In the rows, zero is written as 128.
The rows of A fall into several groups, and each row is roughly a mix of its group's hidden directions; some rows fit no group.
A:
[[123 120 121 171 115 104 184  84  94  92 111 142 154 115]
 [139  77  86 109 123 151 126 105 107 152  87 128  90  90]
 [ 96 195 164 102 165 121 114 148 123 129 152  95 111 133]
 [ 88 111 141 188 176 110 128  96 125 127 153 166 137 129]
 [108 102 104 115 161 134 102 116  95 126 124  62  99  90]
 [132 109 104  64 119  93 107 154 110 131 144 129 103  76]
 [142 101 102 124 133  81 131 169 113 164 171 139 178 130]
 [161 145 164 111 144 124 146 122 184 120 192 146 119 140]
 [107 136  92 135 169 146  99 137 129 123 136  54 133  96]
 [109 144 143 158  98 144 111 168 131  96  83 152  91 170]
 [ 86 121 139 117  77 125 172 142  91 128  92  90 151 126]
 [130 166 147 162 123 117  79  91 102 105 153 125 126  76]
 [126 112 120 166 124 124  81 162 110  97 157  97 183 110]
 [139  85 129 112  85 205 139 154 117 149 125 131 119 122]
 [163 119 144 163  97 121 111 118 100 123 117 200  97 117]
 [158 124 130 173 128  87 102 134 172 155 112 113  91 169]
 [116 113 117  97  79 122 180 164 145 157 171 150 133 130]
 [143 100 147 130 114 151 130 102 125  76 113  72  86  99]
 [ 80 150 135 186 102 151 138 110 104 114 123  96 150  92]
 [142  74  82 136 141 103 100  88 125 120 156 169 112 141]
 [149 113 157 139 111 200 119 129 131 128  83  84 142 125]
 [142 130 162  81 162 120 158 170  87 117 147 107 144  94]
 [150 169 136 172 147 108 174 130 149 109 155 117 114 179]
 [103 119 122 121 152 158 178 160 155 133 108 191 108 141]
 [154 158  86 152  77 137 105 132 147 167 148 166 151 138]
 [109 182  88  89 146 128 105 150 101 142 151 101 163 110]
 [107  59 144 112 107 140 115 152 114 138 136 173 167 105]
 [150 164  76 107 120 136 136 157 145  90 140  85 129  87]
 [112 103 133 150 192 158 166 124  87 129  92 122 102 132]
 [146 158  81 138 122 173  66 108 124 153 125 156 123 120]
 [159 141 178 171 168 134 132 144 111 122 148 127 170  88]
 [148 120 119 207 140 135 103 146 123 112 132 108 171  95]
 [115  84 132  81  93 128  85 107  99 135 110 153 164 107]
 [111 119 117  72 132  69 116 136 100 150 113 131 153  83]
 [100 116  93 130 108  69 167 147 124 160 130 137  84 106]
 [155 109  88 174 133 137  84 100  99 125 108 179 133 133]
 [100 124 164  98 105 177 163  89 153 115 122 104 144 162]
 [188 103 135 136  87  71  99 121 144 108 151 126 116 132]
 [101 181 171  92 141 132 141 116 103 180 131 153 111 121]
 [147 164  99 104 118  69 162  91 141 107 135  97 154 119]
 [109 121 119 138 158 146  92 106  72 149 162 134 180 148]
 [108  72 168 107 124 146 101 134 115 123 117 149 189 110]
 [111 195 125 108  78 144 177 129 117 122 104 115 138 118]
 [126 168 124 116  80 100  82 136 142 168 138 140 175 119]
 [133 128 108 129 202 135 109 114 166 101 126 169 132 161]
 [137 135 125 191 127 181  88 111 143 136  85 128 152 127]
 [132 124 103 118 121 113 179 183 178  96 118 120 135  95]
 [114 103 158  59 132 125 110  90 130 129 177 152 128 142]
 [154  96  85 126 101 131 207 152 137 131 137 139 117 129]
 [114 116 158 148 121 110 156 164 116 156 134 158 201 143]
 [156 166 123 149 138 177  96 104 114 176  89 102 122 136]
 [136 142 150 163 168 119 143 141 155 134 145 166 195 150]
 [138 154 139 131  94 161 101  84  84  85 148 107 132  97]
 [135 175  90 152 137 134  83 161 144 122 104 104 121  79]
 [145 144  86 121 112 173 150 121 150 136  80  79 109 100]
 [155 131 122 179 156 143 133 134 101 107  69 119 177 130]
 [126 118 131 166  64 146 125  75 109 100 128 130  98 101]
 [119 102 167 105 103  95 102 190 154 138 118  94 138 109]
 [147 123  84 131 169 124 180  92 124 127  95 107  85 124]
 [119 136 122  52 111 124 188 115 127 111 128 120 158 116]
 [121 131 186 159 155 138 152 132 121  68 138 138  97  97]
 [120 183 155 114 116 163 140 130 156 117  74 157 108 159]
 [120 111  95 120 125 121 109  53 101 166 151 160 142 134]
 [159 144  92 174 198 116 130 148 144 119 121 125 117  98]
 [120  91 162 132 130 167  98 107 106 114 177 144 180 122]
 [126 110 154 141 135 122 178 100 144 163 157 140 175  81]
 [144 133 169 118  67 117 164 138 123 133 104 182 122 153]
 [103 180 116 119 149 153 102 140 174 141 124 118 177  93]
 [135 167 148 134 151 138  95 127 181 189 130 101 107 137]
 [143 109 134 180 133 102 113 174 180 161 112 122 108 153]
 [131  73 131 144 136 114 178 109  85 115  96 123  86 146]
 [129 101  94 129 114 117 186 144 113  76 114 107 162  98]
 [124 146  97 124 158 161 148 106  96 108 144 146 114  57]
 [152 129  77  65 162  93 134 123 158 114 149 111 131 139]
 [150 195  85 125 108  97 116 109 140 101 101  97 140 125]
 [140  42 150 101 140 130 133 141 155 148 130 131 131 162]
 [137 130 102 157 180 149  70 101  97 138 115 118 126  91]
 [107  93 158  95  90 129 129  94 135 126 163 121 155  71]
 [ 58 136 137 146  86 170 136 154 152 155 128 126 107 122]
 [145 115 126  83 122 139  89 142 134 128 174  75 171 114]
 [127 134 103 148  72 135 139 147 173 105  93 146 148 176]
 [125 146  94 135 116 148 126 157 120  86 162  72 142  80]
 [ 96 196 138 151 132  91 119 104 105 157 108 158 122 151]
 [ 88 154 173 114  89 126 174 138 166 136 115 124 106 162]
 [117 109 181  85 119 143 147  96 145 121 141  83  87 149]
 [127 101 124  97 170 129 132  99 116 166 108 162  74 161]
 [125 110 170 165 110 144  83 103 118 116 153 142 165 177]
 [126 133 118 134 164 150 102 134 132 172 187 122 182 107]
 [149 125  91 159 148 132 160  75 145 137 148 169 111 170]
 [155 124  65 162 171 127 118 117 113 149 162  96 150 113]
 [134 142 112  92  80 160 139 124 107  94 118  96 150 183]
 [ 96 174 116 136 134 168 117 151 141 119  93  64 130 112]
 [105  94  93 144 156  91 142 160 114 128 151 138 191 141]
 [144 111  99 146 186 124  91 129 100 133 162 101 151  85]
 [ 69 122 147 154 125 102 179 133 153 126 164 129 161 152]
 [114 125 142  88 123 140 146 150 108 200 107  99 113  92]
 [114 106 180  94 134 149 122 117 139 178 168 142 169 117]
 [101  84 160 120 109 112 175 118  84 123  86 113 155 137]
 [137  92 148 142 119 192 110 102 156 106 162 148 100 155]
 [ 80 176 127 106 121 128 166 103 148  89 153 126 121 169]
 [115 130 116 150 153  73 122 174  95 167 148 159 103 109]
 [128 136 112 154 175 122 180 118 145 134 155 129  65 149]
 [116 167 134 163 152 162 118 150 145 123  60 120 160 142]
 [159 134  99 130 149 116 184 131  91  92 120 115  89  89]
 [148  97 145  96 120 120 171 101 165 165 110 134 104 177]
 [ 76 131 113 179 123 118 131 161  95 116  84 124  94 110]
 [120 169 191 110 106 133 132  88 157 153 148 155 124 101]
 [119 116  81 113 175 129 104 144 112 127 152  66 145  98]
 [153 128 115 135  50 127 149 157 150 127 119 110 174 146]
 [167 108  96  98 180 133  80 131 127 139  83 132 115 144]
 [ 90 128 177 156 102 126 174 113 173 127 125 102 140 157]
 [ 67 179 131 148 144 145 149 159 169 104 137 108 129 134]
 [148 102 136  89 127 118 166  98 134 191 104 106  93 139]
 [122 101 151 137 115 111 124 150 127 186  83 115 106 183]
 [118 165 136 127  93 123  62 113 164 142 159 152 161 135]
 [140 148  91 169 183 101 122 121 154 125 134 163  87 106]
 [105  80 131 149 180 169 103 121 144 144 130 147  95  95]
 [ 96  89 134 106 121 112 151 138  69 140 114 106 183 118]
 [149 105 127 158 167 208 149 135 122 148 101 123 129 126]
 [120 145 104 121 159 136  81 166 141 171 145 126 142 186]
 [141 169  93 145 160 131 134 130 173 136 120 165  75 155]
 [115 136 138 101  64 123 132 132 113 186 100  92 105 129]
 [113 124  78 126 158 128 129 148 131 129 125 178 187  90]
 [139 114 114 159 139  83 191  76 120 154 108 133 133 134]
 [102  94 129  79 126  89  94 134 108 130 163 175 141 104]
 [116  63 164 119 117 103 149 122  95 132  78 133  98 127]
 [154 148  82  89 146 144 163  78 139  94 159 135 133 127]
 [127 106  85 151 150 102 134 200 157 110 106 127 125 151]
 [111 145 137 156  98 118  96 188 111 162  97  84 133 137]
 [145 150 151 191 115 132  94 142 185 117 135 148 101 143]
 [139 138 171  93 143 153 146 113 140  74 124 123  68 119]
 [ 84 155 117 153 166 146 108 103 195 134 124 125 131 102]
 [131 174  76 121 176  98 138 150 125 124 146 158 163 111]
 [117 118 196 141 111 130 101 155 150 169 113 137  91  97]
 [101 119 110 200 143 135  81 112 141 133 119 102  94 110]
 [127  71 124 139  97  76 137 177 121 137 152 106 102 122]
 [128  84 188 130 173 111 156 123 100 106 135 114 102 153]
 [106 170  98 143 158 101 175 105 146 174 133 127  93 141]
 [128 135 119  68 124  74 114 114 143  99 136  95  96  95]
 [163 154 141 139 186 140 126 151 156 103 131 173 168 143]
 [116 132  64 136 104 152 125 119 146  54 141 131 130 129]
 [111 147 109 149 201 125  98 130 116 154 120 175 154 136]
 [114 143 157 117 119 150 134 151 143 123 164 157 205 152]
 [120 162 136 124 193 138 104 163 164 159  96 111 123 147]
 [121 176 122 133 188 150 118 151 177 120 114 147 150 158]
 [108 153 157 134 152 134 108  67  90 169 145 165 125 120]
 [112 112 139 124 134  95 129 123  95  99  77 150  64 103]
 [121 113 105 168 165 136  87 111 128 152 130  63 146 102]
 [140 168 129 178 141 139 181 156 153 158 141 127 154 159]
 [ 95 112 123 145 122 102 121 187 121 114 119 129  57 118]
 [126  79 131 132 150 111 149 132 110 188 141 100 169  91]
 [162 121 137 103  69  96 120  92 107  98 141 136 135 173]
 [109  79 100  91 156 137 110 192 101 110 118 118 131 117]
 [100 149  85 112 106 124 137 157  72 144 111 155 176 124]
 [131 144 156 144 165 130 157 152 168 100 118 168 170 167]
 [121 121 150 139 124 189  62 166 139 140 140 135 133  99]]

Here is one row of each group, with its name. Which group are the others in?
[102 101 165 136 135 103  96 177 145 123  93 163  91 147] -> G
[157 123  97 148  66 136 127 148 125  66 132 155 114 116] -> Q
[153 177 157  89 118 122 165 131 135 111 141  82 153 163] -> R

[183 103 147 101  76 105 130 143 114 139 122 167  92 134] -> Q
[116 107 161 134  90 192 150 127 147 136 107  84  99 138] -> R
[ 88 119 139  98 135 106 111 188 102 172 114 105 157 114] -> G
[111 173 134  88 106 128 125 106 108  80  98 154  88 152] -> G
[133 103 132  61 146 125  72 131 117  92 150 117 111 105] -> G
[156  71 158 152 116  75 136 141 106 154 162 149 125 119] -> Q
[143 179 134 106 105 137 120 181  96 150  90 166 117 118] -> Q
[113 136 177 138 147 146 110 100 139 189 165 163 145 115] -> G
[157 143  81 169 181 143 118 138 104 122  85 133 139 104] -> R
[121 162 118 169 165 112 197 133 117 152 124 128 118 164] -> R
[121 157 186 160 143 128 134 177 147 152 158 119 164 147] -> R
